One vector is turned by the same rotation once a step. Each row is the vector after some number of steps, and that number follows the row.
The counts run from 0 to 144.
[132 122 156 143 183 157 122  98 113 150 126 166 138 112 149 111 144 136
 116 112 184 125 130 170  98 116 152 109 142 159 112  76  89 134 120  87
 136 125 147 178 147 123  80 180 135  81 114 120 136 123 121 104] : 99
[119 114 121 108 191 111 144  91  82 182 121 145 114 133 112 119 172 130
 157 157 157 141  93 156  97 116 130 150 134 145 205  95 101 115 125 139
 156 117 107 110 112 111 150 157 119 124 103 103 105  87 124 134] : 52
[ 94 143 117  98 169 125 102 121 129 163 168 153 129  89 135  89 134 154
 133 114  94 149 103 158 120  97 214 151 114 185 135 155 136 122 109 134
 168 120 143 115 165 116 127 136 147 109 125 106 103 100 144 140] : 71
[120 140 120 124 147 102 127  99 106 158 155 157  88 141 143 134 114 148
 151 146 155 166 109 183 103 120 147  99 157 156 135 177 103  89 117 123
 170 130  88 124 131 163  80 142 129 122  89  89  92  98 144 142] : 116
[132 113 129 144 137 153 128  92 118 170 158 119  88  96 134  77 147  90
 163 118 157 131  88 167 142 106 126 108 121 165 143 126 118  79 114  77
 148 131 148 160 116 104  67 154 151 121 117 101  99 123 133 128] : 33
[141  99 131 110 166 134 158  78 109 142 124 169  97 127 125 128 152 157
 126 152 135 165  90 167  96 121 151 179 111 162 136 115 129 135 146 106
 131 150 131 151 134 140  90 151  88  77 156 107 100 132 162 158] : 122
[127 125 145 110 124  91 137  93  96 150 148 149 102 115  91 113 149  97
 159 115 144 108  99 166 149 100 166 114 162 181 182 167 114  94 115 141
 151 140 162 148 135 132  66 157 151 118 152 105 131 100 120 107] : 106
[131  99 123  94 181 130 122 115 103 179 127 140  92 120 114 138 169 139
 169 165 145 142  89 162 107 137 151 153 131 159 184  96  98 125 137 142
 155 119  90 122 123 116 145 157 120 138  91 110 105  74 148 139] : 51
[126 117 135 102 164 120 104  85 105 160 144 130  82 119 121 153 140 111
 130 168 119 163 118 187 112 133 188 138 145 150 163 134 134 149 122 125
 171 131 118 125 140 113  72 166  72 103  99 122 120 103 144 156] : 8
[114 131 122 103 181 124 135 127  90 172 167 143 119 108 134 149 160 145
 168 147 172 151  74 166 105 141 138 135 100 154 172 131 138 166 126 109
 110 147 122 158 110 150  94 142 107  85 114 103  89  83 130 148] : 125
[120 114 147  99 195 177 121 127 128 143 169 132 106 100 118 155 149 143
 180 110 121 128 124 160  85 130 210 140 153 166 119 147 128 131 145 132
 132 143 137 154 127 113 108 138  87  90  81 111 149 136 139 153] : 134
[ 91 120 139  88 181 113 170 120  97 164 166 129 126 167 168 128 188 123
 148 131 130 133 100 183 102 124 159 162 126 158  90 163 134 130 122 113
 134 135 112 159 103 112  91 129  93 116 138 114 134 113 135 153] : 17
[ 99 136 143 150 187 121 166  99  72 163 133 153 135  91 113 137 125 136
 154 146 164 137 134 163 117  85 151  95 133 164 171 117  89 126 140 119
 172 122 124 166 137 127 109 182 128 124  81 119 110 123 139 142] : 95
[118 128 124 112 158 130 145  71 116 156  95 213  95 133 119 111 118 121
 135 120 120 139  94 178 115 113 182 155 149 110 113 117 136 126 102  98
 142 117 129 151 126 108 111 121 123  74 168 148 152 113 147 129] : 79
[161 110 130  83 172 125 147  93 131 154 128 153  90 140 156 122 160 130
 143 126 117 152  84 164 111 123 209 170 124 159 165 132  86 116 143 128
 187 124 107 111 121 113 142 142 125 144 147 117 114 110 168 141] : 49
[154 107 147 106 171 126 152  88 137 173 121 164 104 166 173 122 184 132
 127 120 131 156 100 165  87 127 198 171 137 134 145 111  84 105 121 125
 171 129 104 121 102 116 130 139 118 127 131 121 127 116 161 140] : 48
[169 141 124 132 175 140 117  77 113 120  90 165  62 151 116 100 108 139
 133 143 159 154  75 162  82 105 139 145 151 150 137 129 114  77 142 115
 123 158 113 128 136 147  93 152 135  95 113  99  94 116 128 121] : 119
[122 161 142  88 186 129 153  88 102 150 166 126 131  99 120 139 135 126
 160  89 137 145 107 151  99 103 191 135 152 153 170 178 112 130 127 142
 164 152 152 149 114 115 126 130 100 114  78 102 142 128 116 125] : 136
[138 125 125 102 143 119 161 124 137 158 124 185 154 143 149 112 148 142
 143  91 139 153 109 166 127 121 175 132 174 186 102 171 115 109 124 127
 120 143 123 159 152 135  81 138 143 105 161  91 136 101 170 162] : 111
[160 142 112 113 184 138 120  86 133 158 136 136 142 114 168  64 133 136
 136  85 138 148  70 162 104 101 138 144 152 162 114 139  92  81  97 113
 153 142 152 174 141 115 119 146 121 107 117 111 131 110  95 104] : 141
[130 139 125  69 176 161 171  87 125 137 147 161 153 105 147  92 147 139
 117 109 143 167 110 163 114  93 174 173 109 160 128 134 107 136 138  78
 163 152 133 160 124 116 137 143 119  97  95  85 131 145 143 133] : 27
[ 82  79 132  83 157 144 141 123 101 146 188 156  94 106 142 130 193 141
 175 144 162 126 138 159  98 134 191 121 114 156 109 120 126 141 144 115
 154 103 113 123 120 104 104 137 124  93 151 106 117 124 134 133] : 60
[ 90 144 101 152 165 114 114  66 106 173 128 165  78 106 126  82 108 124
 140 147 116 142  90 174 132  83 155 113 141 149 136 146 122  77  99 124
 168 103 152 115 145 100  97 135 147 118 146 127 107 117 127 119] : 75
[131 130 133 138 169 140 132  90 104 178 155 153 134 109 143 130 153 127
 159  86 173 127 110 148 132 136 140  86 182 145 155 161 133 110  83 123
 151 144  98 120 103 103 106 130 148 139  88 101 130  62 143 156] : 42
[ 94 138 125  85 196 121 131 141  99 130 164 103  97 143 128 121 158 115
 175 147 145 122  94 172 130 116 169 141 147 182 116 192 131 124 153 125
 137 137  96 125 117  96 110 133 126 140 119 102 134 101 121 132] : 19
[139 133 123 164 171 134 115  88 116 142 118 139 136 122 170  90 104 125
 142 116 161 177 118 144 109  85 161  89 141 184 128 165 132  76 129 129
 136 140 138 133 153 117  61 151 140 116 125 117  93 121 140 165] : 2
[131 126 146 119 193 149 146 100 124 122 140 144 102 125 152 129 142 113
 175  89 140 127  99 149  84 114 203 125 136 158 103 161 121 106 159 117
 128 151 161 155 106  96  72 117 106 102 163 111 137 162 135 140] : 132
[ 88 154 101 110 172 136  81 136 135 189 161 149 121  90 128 100 136 140
 148 123 122 149  92 164 111 107 190 128 117 173 134 140 134 123  93 131
 152 107 129 116 156 123 125 144 157 107  83 113 102  71 123 129] : 72
[138 130 127 142 175 123 118  70  94 121 118 154  57 153 111 103 120 155
 116 163 143 154  93 164  88 106 138 142 163 155 141 150 120  74 134 127
 133 139 109 108 144 141  95 160 125 108 111  92  88 122 131 131] : 118
[ 99 108 135 102 179 135 130  98 102 153 152 175  95 103 103 146 143 167
 148 141 134 114 102 178 130 125 154 152 149 125 128 133 165 167  92 116
 138 121  79 161 120 114 127 153 117  97 129 133 137  65 147 146] : 82
[117  97 146 120 165 141 140  81 103 140 151 161 111 106  91 117 153 141
 181 111 133 104 148 115  91  72 156 125 143 166 143 126 150  60 115 148
 158 135 139 123 135  96  88 165 143  97 132  97 101 150 114 120] : 65
[117 118 113 152 177 162  96  89 125 173 105 190  75 114 105  99 116 123
 158 140 121 128 103 189 105 112 146 118 160 137  95 104 135  83 109 106
 137 115 131 150 149  91  97 147 138  78 123 137 128  96 138 122] : 77
[133 123 139 153 188 153  91  92 122 144 113 154 107 132 171 106 130 140
  97 135 135 174 127 165  73 113 198 128 141 155 106 119 132 113 137 128
 121 127 140 132 147 104  77 158 114  91 109 130 116 116 135 161] : 4
[117 109 157 165 214 133 133 103  90 117 128 148  89 150 141 114 145 166
 138 136 140  88  98 149  93  75 135 149 135 156 103 139 139  88 107 127
 135 141  92 162 113 104 113 166 155 130 150 141 115 111 130 128] : 87
[139 121 131  95 178 134 134  99 108 126 125 157  88 107 118 125 150 160
 125 147 132 154  66 160 107 133 169 188 111 172 145 123 135 166 161 101
 114 157 131 148 132 142 108 152  98  83 154 103  95 111 149 152] : 123
[133  87 109 134 194 133 130  83 106 162 113 143 126 110 134  99 152 145
 180 143 184 127 108 139 114 123 109 121 137 176 130  89 103 109 145 110
 134 115 105 126 150  88 114 162 133 109 166 101  92  94 119 129] : 55
[124 124 128 142 160 108 132  76  94 145 142 151  61 146 125 127 126 158
 138 176 148 164 115 174  98 115 132 118 167 160 141 160 112  75 121 129
 162 126  97 114 140 143  73 160 121 117 101  89  79 120 146 148] : 117
[138 116 129 124 181 139 125  65 112 164 176 114 128  76 127 123 120 153
 180 113 132 141 119 148 112 105 124 121 172 187 150 158 113  97 111 145
 172 148 128 159 139 110 113 169  96 137  85  99 118 119 111 134] : 138
[112 130 151 164 198 155 137 103  94 148 141 129 105 138 149 128 156 131
 169 109 164 116 107 146  67 121 142 110 135 146 102 130 132  91 130 117
  94 144 149 159  98 105  62 132 118  88 125 120 120 137 105 138] : 130
[133 113 131 101 196 185 146 106 129 129 126 158 139 123 120 103 144 147
 145 125 142 149 127 155  95 104 132 156 149 174  98 118 128  86 150  90
 132 159 106 171 142  95 128 153 116  93  69  80 127 134 139 142] : 25
[124 122 167 130 151 130 143  89 107 152 143 166 134 119 165  97 161 136
  98 114 161 129 131 177  98 113 177 131 128 159 112  94  86 143 113  90
 149 120 165 167 136 134  80 168 126  75 135 124 147 135 126 102] : 100
[124 118 119  91 160 129 144  81 125 157 118 204  94 107 121 123 110 135
 152 125 117 127  89 179 146 116 188 144 140 135 112 138 138 148 116  92
 155 127 108 167 132 110 105 123 121  87 178 146 149 100 166 131] : 80
[120 120 133 155 211 156 113 113  97 140 149 118  94 110 134 122 145 131
 187 133 183 117  80 147  85 126 132 102 128 168 110 145 140 102 145 112
  90 152 138 150 112 113  65 141 129 101 135 113 100 113 111 136] : 129
[ 98 135 139 128 177 107 157  96  70 166 175 131 113 106 141 140 163 139
 163 145 173 145  91 155 110 121 123 129 105 150 172 141 146 149 118 109
 121 149 135 148  95 143  83 144  97 100 144 111  89 111 130 156] : 126
[106 109 131 114 197 143 142  88  99 142 122 169 135 140 156  85 181 143
 138 116 190 129 108 143  82 119 153 147 125 138 106  86 113 127 144 102
 114 117 137 121 126  93 128 133 138  76 179 115 123 118 109 120] : 57
[117 117 128  86 192 136 145 133 128 160 148 141 140 160 166 137 187 119
 154 116 152 131  92 181  98 135 145 155 126 169  89 139 142 130 115 111
 115 147 100 176 114 111  86 134 101  94 143 123 146  89 131 131] : 16
[144 142 128  96 173 134 111 103 134 165 117 150 106 133 173 127 117  94
 126 121 140 188  93 182 107 125 229 119 130 141 142 140 114 138 139 108
 156 130 141 141 136 133  68 134 107  82 116 138 133 113 143 142] : 6
